Rows swapped in pairs by one turn or mirror: which row each one swaps with
The rows were stretched afterwards, more along some directions than others.
Lur: [ 38  38 -30   2   3  18  20  15 -61 -14 -20 -24  14  -9 -17  66 -35  12
 -18  14]
gama: [-31  68   7 -44  54 -29   7 -12 -14 -16 -30  13  42  11 -12 -32 -25 -38
  -4 -25]
pev: [ 28 -51  30  18 -31   5 -19   3  26 -10 -31 -17  18 -50  13  45  10  12
 -35  29]
zuref: [ 11  35 -44 -19 -36 -30  60 -23 -35 -43 -26  30  -8 -10   5 -16  -8  10
 -25 -54]
gov: [ 18 -43  23   6 -29  -6 -26  -7  28   4 -30 -11  15 -40  10  46  12  14
 -31  16]
zoni: [ 47  43 -21  -9   0  30  15  16 -73 -39 -23 -34  20   1 -25  47 -59   2
 -10  20]
soseg: [  6  -2  16   9  20  -2 -36 -23 -10  21  35 -25  20 -12   4  14 -30  -7
  -4  34]
zenid: [ -3  20  24 -15  13  23  28 -12 -14 -36 -34  12 -15 -13 -20  12 -18 -13
 -38  24]
ked: [ 13  43 -62 -29 -31 -17  55 -36 -67 -37 -20  49 -23   9 -18   2 -18  21
   6 -55]
Mitid: [ 22 -25  29  11 -28  20   4  -3   7 -27 -41 -15  -5 -42  -8  45   3  12
 -51  26]
doli: [ 46  37 -23   3 -12  19  24   3 -68 -23 -18 -25  18 -19 -24  55 -49  11
 -15  18]
gis: [  8  11  30 -14  13  32  12  -1 -12 -30 -45   5 -12  -7 -18  16 -11 -17
 -35  32]
Miba: [ 10  -7  -8 -34  21 -21   3 -24  12  33  -5  45 -15  34   4   5  -3 -14
  -8  -5]
Guden: [ 12  -4  12  21  19  -7 -40 -30  -8  26  32 -25  29 -25   3  16 -33  -7
  10  23]
Liram: [ 49  20 -31 -61  20  46 -23  16 -44  -6  18  43 -18  61  23  -6 -29 -25
  23   1]
tabo: [-30  45  24 -26  53   1   8 -17  -8 -18 -27  10  14   5 -30 -19 -22 -33
 -12   6]
mupus: [ 11 -46  16  11 -22 -17 -33   7  39  13 -19 -17  20 -30  13  33  15   7
 -12   5]
Muten: [-13 -22   8  18  -2 -24 -28  20  40  31   3 -41  30  -7 -13  12  21  -7
  31  -8]
rumu: [ 29  35 -72 -20 -27   4  47 -15 -70 -35 -23  45 -44  16   3  11 -22  25
  13 -45]
fubu: [ 31  28 -26   4  -1 -15  35 -16 -51   0 -17  -1  28 -33 -11  54 -25  15
 -21 -11]
mova: [-26   1  -8  18  20 -48  17 -33  18  30   0  15  13 -47  -2  18  21  -2
  -2 -44]
kobi: [ 55  28  -6 -25  -2  39 -12  16 -66 -39 -16 -22  27  13 -14  33 -53  -8
  -5  25]
figet: [-53  -5 -19  30 -28 -30   1 -38  17  -3  10  -7 -17 -16 -41 -28 -20  -9
  27 -38]
Vetub: [ 22  25 -24   5   1  -8  31  -6 -35   7 -14  -2  18 -35   1  61 -15  11
 -17   2]
zud: [ 11 -34  21   4   3 -22 -29 -38  22  15 -15  24  25   0 -37  -8 -11  -8
 -12  -2]
Gese: [ 11  27 -67 -19 -22   1  44 -22 -68 -27 -13  46 -33  20 -17   5 -14  22
  18 -42]
baz: [ 18 -30  37  10 -30  15 -11  -6  14 -18 -40 -19  -6 -40   2  49   1  16
 -47  38]
novor: [ 42  -4 -10 -39  25  25 -18  27 -15  -9  16  35 -14  57  30 -12  -7 -18
  10   7]
Vumo: [-46  36  26 -11 -10   1  21  13   6 -19 -25 -53  -7 -17  -3  -9  16  -3
  -2  25]
dasa: [ -3  39 -39 -19 -19 -39  38 -20 -22 -43 -35  22   7 -10   9 -30 -10   6
 -18 -73]
Gagu: [ 21  26 -49 -30 -11   4  -3 -46 -69   0  -6  66 -17  26 -29  13 -31  11
  29 -29]
gul: [-52  -6   0  24 -28 -37   5 -41  15 -19   0 -17  -4 -26 -46 -27 -17  -7
   5 -35]
Kog: [-33  55  11 -42  56 -20   4 -10   3 -11 -24  14  46  10  -8 -49 -14 -42
  -4 -28]
soga: [ -5   5  36   1   9  20  21  -2   6 -32 -42  -8  -9 -26 -16  18  -3 -14
 -46  29]
Kepam: [ 18 -28  25  13   5 -34 -27 -45  14  10 -21  19  33  -9 -40  -4 -14  -7
  -8  -8]
gamod: [-70  60 -15   5 -34  -8  59  12 -17 -44 -36 -77 -15  -2 -41 -12 -31  -3
  -1  10]
Nipif: [  8 -30  11   5 -20 -15 -38  10  30  24  -5 -21  27 -11  -1  29  12   0
  11   5]
sapa: [ 20   2  16  32  -6  -3  15 -26  -2   5  30 -42  -8 -24 -19   8 -27  -5
   3  17]
Parog: [-28  70  20 -46  58  -8   5  -8 -19 -30 -40  13  36  11 -22 -24 -24 -43
 -13  -6]
kol: [-39 -23  -3  25   8 -54  -6 -54  33  26  19  28   8 -42 -13 -20  10  -9
  12 -50]
vulog: [-28  15  34  -4  10   3   1  17  25  -4 -19 -36   5 -23  20  -9  36  -1
   7  22]
finu: [-36  63  19 -41  57 -12   7  -9   0 -12 -21  15  36  13 -21 -37 -11 -41
  -2 -13]
fisa: [ -4 -33  17   5  -5 -20 -39  17  44  25  -9 -28  35 -14   6  17  18  -8
  16  -5]
vak: [ 51  34 -21 -26   2  42  -5  23 -65 -38 -11 -12  12  28 -15  27 -56  -8
   4  14]
Doziv: [ 57  22 -15 -39   8  49 -18  23 -61 -41 -10   5   6  37   6  18 -50 -13
   3  22]
bemol: [ -8  -4 -17  20   5 -34  22 -31  12  34  21  18   9 -45   6  30  20   7
  -2 -29]
Tibup: [-56 -13  -5  29 -21 -44   4 -44  22  -3  15  -5   1 -37 -38 -24  -2 -10
   9 -43]
lubul: [-56  64  -5   3 -30   1  59  17 -19 -42 -36 -83 -24  -3 -33   9 -16   0
 -12  26]
lebap: [-14   4   9  15  25  -9  -9  24  10  13   7 -57  14  21 -17   4   6 -17
  44   6]
Gim: [-43  19  21  -2  -6  -3  35  21  25  -8 -23 -55  -2 -20   5  -5  32   6
  -3  17]
Fele: [-20 -15  63  -3   5  -7 -34 -20  39  19   2 -21  41 -43   5 -18  32  -7
   4  22]
Dasel: [-10   9 -25  17  14 -33  34 -24  -1  21   4  19   4 -38   0  31   8   0
 -12 -31]
pafev: [-48 -14 -10  21 -16 -36  -8 -47  14   0  10   8  -5 -25 -31 -29 -10 -14
  23 -44]
giv: [-16 -13  14  12  -4 -13 -14   7  44  31  13 -39  18   0 -28  -5  17 -19
  54  -3]

Gese pairs with vulog
Miba pairs with sapa
gis pairs with bemol
Parog pairs with Tibup
vak pairs with fisa
tabo pairs with kol
zud pairs with Guden

Rows swapped in pairs by one turn or mirror: which row each one swaps with
The rows were stretched afterwards, more along some directions than others.
Dupu: [  2  16  26   5 -11 -32   0 -18  -6 -10   3  26 -12 -17   2  12   6]
Reput: [ 35 -21  15 -18  13   7 -18  -1 -18 -25  23 -23 -12  11  28   6 -19]
palib: [ 13  14  -3  10   8  24 -26  50   6   9   1 -26 -13  27  14  15  -9]
romem: [ -6  19  -2 -12  19 -19 -16  -7 -10  -1   8 -12  -8  36  17  34  -1]
gevi: [  6   5  -6 -39  38 -12 -45   6  -2 -16  11 -46   3  40  33  36 -24]
firo: [ 16  12 -32  -3  17  32  -7  34 -38   7  -3  -7   5  38  30  10   1]
farib: [ 10 -37   7 -45  -5   9 -78  22   4 -61 -13 -44  29 -20  32  -7 -19]
fofer: [ 16   9  18  13 -24   4  -1  19  20 -29  -5  26   3 -15 -23 -21  -8]
neri: [ 10  11  13 -10  12  14 -27  35  15  11 -29   0   8  -7   5  29  -5]
vif: [ 16 -35  17 -53   2  -3 -79   0  11 -72  -3 -45  17  -9  23  -5 -23]
nadat: [ 10   2 -26 -18  33   6 -53   3  14 -23   0 -63  16  31  37  12 -23]
bibo: [ 11 -34  11 -50  -1  -4 -78   7  17 -64 -10 -41  18 -15  25  -3 -23]
suze: [ 20 -10 -34 -21  34  26 -55  19   3 -27   2 -72  16  32  44   9 -27]
kunam: [ 29 -33  17 -18   8   3 -22   6  13 -37   7 -30  -6  -3  19  -1 -20]
ragel: [ 22 -34  -6 -52  14  28 -63  -8 -16 -59  19 -54   8  23  27  -9 -13]
lalug: [ 12  45 -13  28   7  -3  -1   8  26   3 -19  12  13   0  -7   7 -11]
Selu: [ 15 -13 -34 -24  33  45 -25  32 -48   5   7 -29   3  41  46  20  -6]
nikik: [ 19  41  -8  -2  15 -23 -27  14  25 -22 -17   4   0  27   8  15 -22]
zipop: [ 18  26  24  27 -16 -35   5  -2  28 -17 -15  37  -9 -38  -7  -7  -7]
rilez: [ 23  48  -4  -1  13 -28 -30  17  33 -23 -20   5   3  17   3   6 -31]
pove: [  4  12  31  16 -35 -11   0  13  31 -29 -17  28  11 -31 -34 -13  -1]
vadef: [ 12  12 -34 -11  21  27 -17  29 -41   6  -7 -11  12  37  42  14   0]
kazit: [ 12  28   6  -8  -6 -13 -36 -17   7 -37  -1  15   6 -14  -4 -11  -5]
ketot: [ 41  -4 -29 -36  38  25 -61  44   4 -36  -3 -56   8  44  42   2 -47]
tifov: [ 18  12  18   9 -26   0 -16  14  13 -37  -8  28   5 -19 -18 -23  -8]
Tes: [ 13 -37   6 -42  -2  12 -73  24   9 -58 -14 -49  26 -24  28  -7 -20]
ziba: [ 19  23  26  15 -10 -34   2 -20  -2 -16   3  25 -15 -14   6   2   0]
lov: [ 39  -5 -34 -36  43  30 -60  46  -3 -32   1 -52   6  49  47  12 -44]
zugeg: [ 12  29 -20 -10  27  -9 -51  -3  24 -19  -1 -37  10   9  24  14 -28]
mem: [ 18 -38   6 -26   6  23 -16   4 -36 -21  20 -27  -8  15  30   7  -1]
sef: [ 14   7  16  11 -29   5  -7  20  18 -29 -11  28   4 -18 -21 -21  -7]
far: [  5  13  -4  16   5  25 -21  42   3  13   4 -24  -5   6   1   7 -15]
tibu: [-10  -3  10  -8  -5   9 -21   8   0   2 -34  -8  17 -17  -1  16  13]
geg: [ 18  36 -28  24  17  22  -5  23  11  11 -11   1  16  12   7   0 -16]
Fufu: [ 11 -31  10 -51   4  -7 -79   4  14 -66 -11 -43  20 -18  31  -4 -22]
gino: [  8  10  -9 -28  37  -4 -33  12  -7  -7  21 -42  -1  53  32  34 -26]
tise: [ 19   9 -30   5  11  38 -10  12  -5  -6  -4 -22  10  27  15  -2  -5]
Tino: [  6   6  29   9 -34  -5  -6  16  24 -32 -10  24  12 -21 -27 -14  -5]

neri pairs with palib
tibu pairs with far
ketot pairs with rilez

